In the data rows, zero lies at 7.5, halfway between 7 and 8.
Some points:
[7, 7, 8, 5, 9, 6, 9, 8, 10, 8, 7, 7, 10, 8, 7, 6, 8, 5, 10, 10, 11, 9, 7, 9, 3, 8, 11, 6, 8, 7, 5, 6, 11, 4, 9, 8, 10, 10, 5]
[8, 7, 7, 7, 4, 6, 9, 7, 11, 8, 8, 8, 9, 7, 13, 7, 9, 10, 10, 9, 6, 8, 8, 11, 9, 8, 6, 7, 8, 9, 10, 6, 6, 7, 12, 4, 10, 7, 10]
[6, 3, 9, 12, 7, 6, 9, 13, 7, 7, 7, 7, 9, 5, 4, 7, 6, 9, 8, 7, 9, 9, 6, 8, 7, 10, 7, 7, 8, 8, 8, 4, 5, 7, 8, 8, 6, 8, 9]
[9, 10, 9, 7, 9, 6, 3, 6, 6, 7, 7, 9, 9, 8, 7, 9, 10, 8, 7, 3, 9, 9, 3, 8, 4, 7, 6, 6, 8, 4, 7, 5, 5, 6, 7, 6, 8, 8, 11]
[6, 10, 7, 7, 9, 7, 13, 5, 5, 7, 8, 9, 10, 6, 7, 8, 7, 10, 7, 9, 12, 8, 7, 7, 8, 4, 8, 9, 11, 10, 7, 7, 6, 10, 8, 6, 5, 8, 7]
[8, 8, 9, 7, 11, 6, 8, 10, 7, 7, 9, 8, 1, 6, 7, 11, 8, 6, 10, 9, 6, 3, 8, 11, 6, 7, 7, 5, 6, 9, 7, 6, 8, 13, 8, 9, 7, 8, 9]
[9, 11, 6, 9, 6, 6, 5, 6, 6, 6, 6, 7, 11, 6, 6, 7, 4, 5, 7, 9, 7, 6, 11, 10, 9, 9, 8, 3, 7, 8, 7, 10, 6, 6, 8, 7, 5, 9, 9]
[9, 8, 3, 11, 9, 9, 6, 11, 8, 6, 7, 7, 7, 6, 10, 5, 11, 8, 8, 11, 6, 5, 5, 9, 8, 6, 11, 9, 8, 5, 4, 9, 7, 7, 7, 7, 6, 6, 7]
[6, 4, 7, 3, 5, 7, 9, 6, 7, 6, 9, 7, 6, 9, 8, 7, 11, 4, 9, 8, 7, 6, 7, 6, 7, 9, 9, 9, 8, 5, 7, 8, 6, 8, 8, 6, 2, 8, 10]
[9, 8, 9, 8, 8, 15, 8, 8, 8, 6, 6, 10, 8, 8, 8, 5, 6, 6, 9, 8, 9, 6, 6, 6, 8, 9, 8, 6, 9, 8, 11, 7, 8, 9, 8, 6, 8, 8, 8]
[4, 5, 5, 8, 7, 7, 9, 6, 7, 8, 5, 10, 9, 9, 9, 7, 8, 5, 8, 5, 7, 7, 6, 9, 6, 5, 9, 7, 7, 10, 7, 10, 5, 10, 5, 11, 12, 8, 9]
[3, 6, 9, 10, 10, 8, 7, 4, 9, 9, 4, 7, 7, 7, 8, 6, 6, 7, 9, 5, 5, 5, 9, 6, 7, 4, 8, 8, 8, 7, 8, 5, 9, 5, 10, 7, 5, 5, 6]
[6, 9, 7, 4, 9, 8, 8, 7, 9, 10, 9, 6, 7, 5, 6, 7, 5, 7, 8, 6, 8, 9, 4, 8, 10, 10, 12, 8, 3, 7, 9, 10, 5, 7, 8, 6, 7, 4, 5]
[7, 8, 9, 7, 8, 5, 7, 7, 7, 6, 7, 8, 10, 7, 8, 6, 8, 9, 8, 8, 9, 7, 9, 8, 10, 10, 8, 11, 6, 1, 9, 7, 9, 13, 9, 10, 9, 10, 7]
[6, 9, 9, 7, 4, 7, 9, 11, 8, 8, 5, 8, 4, 8, 13, 12, 5, 8, 8, 6, 9, 8, 7, 7, 8, 7, 8, 7, 7, 6, 7, 8, 9, 6, 6, 8, 5, 13, 7]
[7, 8, 10, 7, 5, 7, 5, 7, 10, 6, 7, 8, 4, 6, 7, 4, 8, 8, 8, 8, 10, 12, 9, 8, 7, 4, 7, 6, 8, 8, 10, 11, 8, 7, 7, 11, 6, 4, 8]
[7, 7, 5, 6, 6, 9, 7, 6, 9, 9, 10, 9, 8, 4, 9, 13, 7, 6, 6, 9, 6, 7, 9, 4, 8, 8, 8, 5, 10, 5, 7, 4, 6, 7, 6, 11, 10, 5, 8]
[8, 6, 8, 9, 7, 6, 8, 7, 7, 10, 4, 9, 7, 5, 5, 9, 9, 6, 6, 10, 6, 8, 5, 4, 8, 8, 6, 7, 6, 9, 8, 11, 12, 10, 8, 5, 10, 7, 10]
[8, 8, 6, 8, 7, 8, 5, 8, 10, 10, 9, 6, 9, 7, 7, 6, 10, 11, 10, 6, 10, 6, 9, 2, 6, 8, 7, 7, 6, 12, 6, 8, 6, 8, 7, 8, 6, 11, 8]
[10, 5, 7, 6, 6, 8, 7, 8, 7, 8, 9, 6, 10, 10, 7, 8, 7, 7, 5, 8, 10, 7, 6, 8, 12, 3, 7, 6, 3, 8, 9, 4, 10, 7, 6, 10, 6, 7, 7]
[7, 10, 6, 9, 5, 8, 8, 2, 9, 8, 7, 6, 7, 7, 7, 7, 6, 9, 5, 9, 6, 7, 5, 10, 4, 10, 8, 11, 7, 9, 9, 5, 9, 8, 4, 11, 5, 8, 9]
[11, 8, 10, 8, 8, 7, 6, 8, 5, 11, 7, 7, 8, 8, 6, 8, 7, 9, 6, 8, 6, 7, 8, 6, 6, 4, 12, 12, 10, 7, 10, 9, 6, 5, 9, 9, 9, 8, 9]
[6, 6, 7, 5, 7, 6, 4, 9, 6, 6, 7, 7, 7, 5, 9, 5, 4, 8, 6, 9, 10, 5, 7, 7, 7, 7, 4, 11, 9, 9, 6, 7, 8, 7, 5, 4, 10, 8, 6]
[7, 8, 4, 8, 8, 8, 7, 8, 10, 6, 8, 8, 4, 10, 4, 7, 4, 9, 7, 8, 5, 12, 9, 5, 9, 6, 8, 8, 7, 7, 6, 6, 7, 9, 8, 5, 9, 11, 10]
[9, 5, 7, 9, 7, 7, 8, 6, 9, 7, 7, 9, 8, 9, 7, 9, 7, 11, 9, 4, 8, 7, 10, 11, 8, 8, 10, 6, 8, 6, 8, 9, 10, 10, 2, 4, 7, 6, 5]
[8, 8, 6, 7, 8, 9, 8, 8, 9, 4, 4, 5, 7, 10, 7, 11, 8, 8, 3, 5, 11, 7, 8, 7, 8, 9, 7, 9, 8, 10, 5, 8, 8, 8, 12, 9, 8, 5, 8]
[5, 12, 11, 9, 3, 8, 7, 10, 6, 8, 8, 9, 7, 10, 6, 7, 11, 4, 6, 8, 6, 7, 8, 7, 9, 7, 8, 8, 8, 9, 6, 6, 6, 9, 6, 6, 9, 7, 4]
[4, 9, 8, 8, 11, 8, 8, 9, 8, 5, 10, 6, 9, 8, 8, 9, 9, 5, 6, 8, 7, 7, 11, 7, 6, 7, 8, 9, 6, 7, 14, 8, 8, 5, 5, 6, 8, 8, 9]
[11, 8, 7, 6, 8, 6, 11, 9, 10, 7, 10, 10, 7, 5, 7, 3, 7, 6, 2, 2, 5, 6, 8, 8, 7, 7, 6, 8, 8, 7, 7, 8, 8, 6, 8, 8, 8, 9, 7]
[12, 6, 6, 11, 8, 6, 7, 6, 7, 8, 5, 6, 7, 8, 9, 9, 8, 4, 8, 8, 8, 9, 8, 6, 5, 7, 5, 9, 5, 8, 9, 7, 4, 9, 8, 5, 8, 8, 1]
[6, 4, 12, 6, 7, 11, 6, 7, 9, 6, 10, 4, 10, 7, 5, 10, 7, 8, 7, 7, 4, 8, 7, 10, 8, 7, 7, 7, 9, 8, 5, 11, 6, 9, 8, 8, 7, 9, 6]
[8, 10, 5, 6, 5, 7, 8, 10, 4, 6, 8, 8, 11, 8, 5, 8, 5, 9, 13, 6, 4, 9, 7, 6, 4, 7, 5, 9, 8, 7, 8, 8, 10, 7, 9, 9, 6, 4, 6]
[8, 6, 7, 6, 9, 12, 7, 7, 2, 9, 7, 9, 7, 7, 9, 7, 10, 7, 8, 6, 8, 11, 11, 11, 8, 9, 7, 10, 5, 9, 4, 5, 9, 6, 8, 7, 7, 7, 10]
[8, 7, 10, 7, 11, 5, 5, 7, 8, 4, 8, 12, 8, 8, 11, 8, 8, 8, 7, 9, 4, 9, 5, 5, 11, 10, 8, 7, 7, 11, 7, 8, 9, 6, 6, 8, 5, 9, 6]
[8, 8, 12, 9, 8, 7, 11, 6, 8, 8, 9, 6, 7, 9, 8, 7, 6, 7, 9, 9, 8, 5, 8, 6, 9, 8, 6, 9, 5, 5, 2, 8, 6, 4, 6, 9, 9, 6, 10]
[7, 9, 7, 7, 11, 7, 8, 10, 9, 13, 7, 8, 9, 11, 10, 6, 6, 8, 4, 10, 7, 10, 9, 8, 7, 9, 5, 6, 10, 7, 7, 8, 7, 11, 7, 7, 5, 5, 8]
[6, 6, 6, 6, 7, 9, 8, 7, 4, 7, 7, 8, 5, 9, 7, 7, 9, 13, 4, 10, 7, 6, 8, 7, 6, 8, 6, 3, 5, 6, 9, 9, 7, 4, 9, 8, 10, 9, 4]
[9, 9, 8, 6, 8, 7, 10, 7, 5, 7, 5, 0, 6, 7, 9, 5, 9, 7, 9, 6, 5, 9, 7, 6, 11, 9, 8, 5, 11, 9, 9, 6, 8, 8, 5, 8, 10, 7, 8]
[7, 7, 6, 11, 7, 7, 6, 5, 5, 8, 15, 8, 5, 9, 10, 8, 6, 7, 7, 6, 10, 8, 6, 6, 8, 9, 8, 7, 9, 7, 7, 9, 11, 9, 10, 8, 8, 8, 7]
[9, 7, 6, 7, 9, 7, 7, 7, 8, 9, 7, 8, 5, 9, 3, 9, 9, 7, 10, 8, 9, 6, 7, 11, 10, 8, 5, 9, 10, 6, 9, 9, 6, 3, 7, 8, 8, 7, 7]
There is one direction along which these points spread out most. Take the direction at right angles to it along which they spread out most. Go by this last direction. How far along it is each point below, from 0 to 99? 50 is the average, and the first point above lies past it. One standard deviation of the points above along it is 16.
[8, 6, 7, 6, 9, 12, 7, 7, 2, 9, 7, 9, 7, 7, 9, 7, 10, 7, 8, 6, 8, 11, 11, 11, 8, 9, 7, 10, 5, 9, 4, 5, 9, 6, 8, 7, 7, 7, 10] 61
[6, 4, 7, 3, 5, 7, 9, 6, 7, 6, 9, 7, 6, 9, 8, 7, 11, 4, 9, 8, 7, 6, 7, 6, 7, 9, 9, 9, 8, 5, 7, 8, 6, 8, 8, 6, 2, 8, 10] 86
[7, 7, 6, 11, 7, 7, 6, 5, 5, 8, 15, 8, 5, 9, 10, 8, 6, 7, 7, 6, 10, 8, 6, 6, 8, 9, 8, 7, 9, 7, 7, 9, 11, 9, 10, 8, 8, 8, 7] 46
[8, 7, 7, 7, 4, 6, 9, 7, 11, 8, 8, 8, 9, 7, 13, 7, 9, 10, 10, 9, 6, 8, 8, 11, 9, 8, 6, 7, 8, 9, 10, 6, 6, 7, 12, 4, 10, 7, 10] 41
[6, 6, 7, 5, 7, 6, 4, 9, 6, 6, 7, 7, 7, 5, 9, 5, 4, 8, 6, 9, 10, 5, 7, 7, 7, 7, 4, 11, 9, 9, 6, 7, 8, 7, 5, 4, 10, 8, 6] 27
[11, 8, 7, 6, 8, 6, 11, 9, 10, 7, 10, 10, 7, 5, 7, 3, 7, 6, 2, 2, 5, 6, 8, 8, 7, 7, 6, 8, 8, 7, 7, 8, 8, 6, 8, 8, 8, 9, 7] 49
[8, 10, 5, 6, 5, 7, 8, 10, 4, 6, 8, 8, 11, 8, 5, 8, 5, 9, 13, 6, 4, 9, 7, 6, 4, 7, 5, 9, 8, 7, 8, 8, 10, 7, 9, 9, 6, 4, 6] 41
[9, 9, 8, 6, 8, 7, 10, 7, 5, 7, 5, 0, 6, 7, 9, 5, 9, 7, 9, 6, 5, 9, 7, 6, 11, 9, 8, 5, 11, 9, 9, 6, 8, 8, 5, 8, 10, 7, 8] 51
[10, 5, 7, 6, 6, 8, 7, 8, 7, 8, 9, 6, 10, 10, 7, 8, 7, 7, 5, 8, 10, 7, 6, 8, 12, 3, 7, 6, 3, 8, 9, 4, 10, 7, 6, 10, 6, 7, 7] 56
[9, 7, 6, 7, 9, 7, 7, 7, 8, 9, 7, 8, 5, 9, 3, 9, 9, 7, 10, 8, 9, 6, 7, 11, 10, 8, 5, 9, 10, 6, 9, 9, 6, 3, 7, 8, 8, 7, 7] 71
[7, 8, 10, 7, 5, 7, 5, 7, 10, 6, 7, 8, 4, 6, 7, 4, 8, 8, 8, 8, 10, 12, 9, 8, 7, 4, 7, 6, 8, 8, 10, 11, 8, 7, 7, 11, 6, 4, 8] 51
[9, 11, 6, 9, 6, 6, 5, 6, 6, 6, 6, 7, 11, 6, 6, 7, 4, 5, 7, 9, 7, 6, 11, 10, 9, 9, 8, 3, 7, 8, 7, 10, 6, 6, 8, 7, 5, 9, 9] 48
[11, 8, 10, 8, 8, 7, 6, 8, 5, 11, 7, 7, 8, 8, 6, 8, 7, 9, 6, 8, 6, 7, 8, 6, 6, 4, 12, 12, 10, 7, 10, 9, 6, 5, 9, 9, 9, 8, 9] 52
